In the rows, 128 means zero.
D: rows in 3 groups, each row roughly a mix of its group's directions:
D (85 x 11):
[[119 136  80  92 143 102 147 157 159 117 190]
 [ 68 164 140 136 134 181 142 152  92 145 109]
 [ 94  95 185 157 139 117  75 144 108 129 149]
 [114 148 117  90 119  74 150 126  98 160  73]
 [121 160 101  86 166 180 117 136 112 175 112]
 [146 105 168 170 150 194 103 121 115 106 141]
 [ 68 105  97 130 116 109 164 112 151 140  75]
 [116 160 145  82 116 170 126  65 129 120 162]
 [140 107 139  94 139 200 143 136 122 120 183]
 [173  98 134 158  91 145 129 113 188 123 162]
 [132 112 133 150 140 107  86  65 136  76 101]
 [108 106 124 145 119 136  87 146  58  89 158]
 [110  68 161 142 108 136 115 191 125 139 156]
 [170 129 139 109 167 194 161 119  94 121 116]
 [198 155 164 123 114 108 144 129 118  80 148]
 [125 122 127 147 157 192 124 146 143  99 190]
 [120 148 155 186 120 108 122 107  81 108  79]
 [104 156 171  91 128  89  99 149 130 183 141]
 [133 134 109 180 117  75 141 152 119 131  66]
 [ 92  94 128 118  75 147 166 142 112 182 122]
 [182 133  99 122 136 148 159  91 125  79  89]
 [137 163 178 117 151  79 105 148  98 161  97]
 [105 109  99 189 135  74  99 121 147 115 100]
 [116  99 173 104  95 188 131 128 112 117 173]
 [110  81 151 139  63 125 163 139 134 168 142]
 [128 101 181  98 124 185 119 135 107 119 176]
 [102 144 133 152  82  66 113 104 137 131  81]
 [174 172 135  95 176 127 110 136 105  83 118]
 [ 95 138  94 106 122 185 133 131 100 188 124]
 [ 75 128 122 185 109  87 118 163 126 163 124]
 [ 65  90 103 156 119 153  92 134 110 161 148]
 [111 115  84 172  83  87 141 127 155 120  88]
 [106 152  82 149 115 107 165  80 142  90  96]
 [172 135 138  64 176 113 119 158 142 154 135]
 [125 102 159 146  86 147 169 159 138 189 137]
 [ 71 140 159 182 118 162  85 135 118 121 122]
 [120 121 121 125  69 141 155 135  55 105 140]
 [ 89 104 164 136 140  90 109 160  76 163 112]
 [108 115 145 188 106  83 103 115 112 107  81]
 [123 106 125 120 126 120 142 211 137 175 151]
 [141 117 126 119 101  44 109 106 132 142  90]
 [123 136 159 183 102 191 106 102 138 116 106]
 [122 157 113 105 114  74 120  98 111 131  60]
 [115  95 136 185  87 119 123 113 166 152 172]
 [116 137 116  74 114 136 184 137 100 138  74]
 [149  66 154 126 157  82 112 154 103 142 158]
 [ 94 135 104 138  88  64 100 132 173 126 145]
 [103 100 124 131 128 115 137 182 148 149 200]
 [144 113 157 146 181 175  96 118  88  94 129]
 [110 123 166  92 126 132  77  68 145 109 154]
 [180  78 162 127 117 141 170 138 120 173 131]
 [136  86 106 138 113 198 161 134 127  95 159]
 [128 166 110 137  98 198 161 114 169 121 130]
 [ 88 128 124  93 156  93 149 174  83 161 133]
 [158 154 119 119 139 109 166 193 112 171 103]
 [ 93 165 122 103 177 158 136 139  71 119 104]
 [153 129 140 185 128 107  92 109 156  95 178]
 [ 93 126  92 135  69 137 175 109  86 119 116]
 [ 94 119  89 158 104  81 132 171 159 164 122]
 [149  91 124 132 165  89  81 129 135  90 175]
 [123 103 136 156  81 107 129 131  77  71 153]
 [161 139 141 159 121 104 108 119 104  54 162]
 [133 184 100 128 128 177 176  91 104 123 129]
 [103 127 126  88 170  93 141 160  69 150 117]
 [199 147 178 120 148 107 120 136 158 109 148]
 [142  84 105  83  97 158 136 114 178 104 155]
 [121  73 158 142 137  71  97 157 110 148 151]
 [143 137  87  70 151  62 143 128 119 123 124]
 [138 146 143 150 154 180  95  89 107  83  96]
 [ 91  93 137  84 138 116 153 154 135 159  70]
 [128  89 163 145 110 146  95 155 130 176 180]
 [172 121 168 129  75 135 142 148  90 120 174]
 [ 97 133  96 166 113  78 103  84 157 115  99]
 [ 91 156  65 137 102 161 155  94 104 136 118]
 [111 110 102 148 105  79 136 189 153 165 114]
 [137 109 178 114 176 127  69 102 118 104 144]
 [136  78 132 154 149  81 100 188 139 135 113]
 [ 83 112  96 146  95 161 114 130  66 133 153]
 [ 71  96 102 180 133 129  81 116 137 135 151]
 [164 140 117  96 149 190 188 128 120 133 130]
 [121 131 109 121  93 196 165  88 127 102 154]
 [118 100 135 157  81 115 121 134  73  79 159]
 [131 115 118  73  87 156 161 159 157 154 163]
 [180 156 159  88 170 129 131 141 169 155 115]
 [137 135 129 111  86 175 137 147  62 149 160]]
one row of each group, then the others: which group is each in?
[181 163 141 119  91 159 144 131  85 124 170] | R
[136 112 151 137 178 152  85  81 115  82 143] | M
[ 66 166 133 143 145 188 125 147 101 122 127] | K

[103 146 151 191 138 125 134 166  73 149 117] | M
[189 161 154 134 159 118 115 117 185 129 148] | R
[150 150 131 138 137 219 149 108 132 108 123] | K
[119 167  91 137  97 162 137 114 190 101 152] | K
[114 123 175 161  86 145 134 124 109 172  77] | K
[171 148 158  72 157 110 156 146 140 119  85] | R
[151 142  95  71 105 136 148  79 171 113 124] | M
[136 193  76 122 143 143 151  87 129 109 105] | R
[152 121  84  95  79 138 181 146 163 134 119] | M
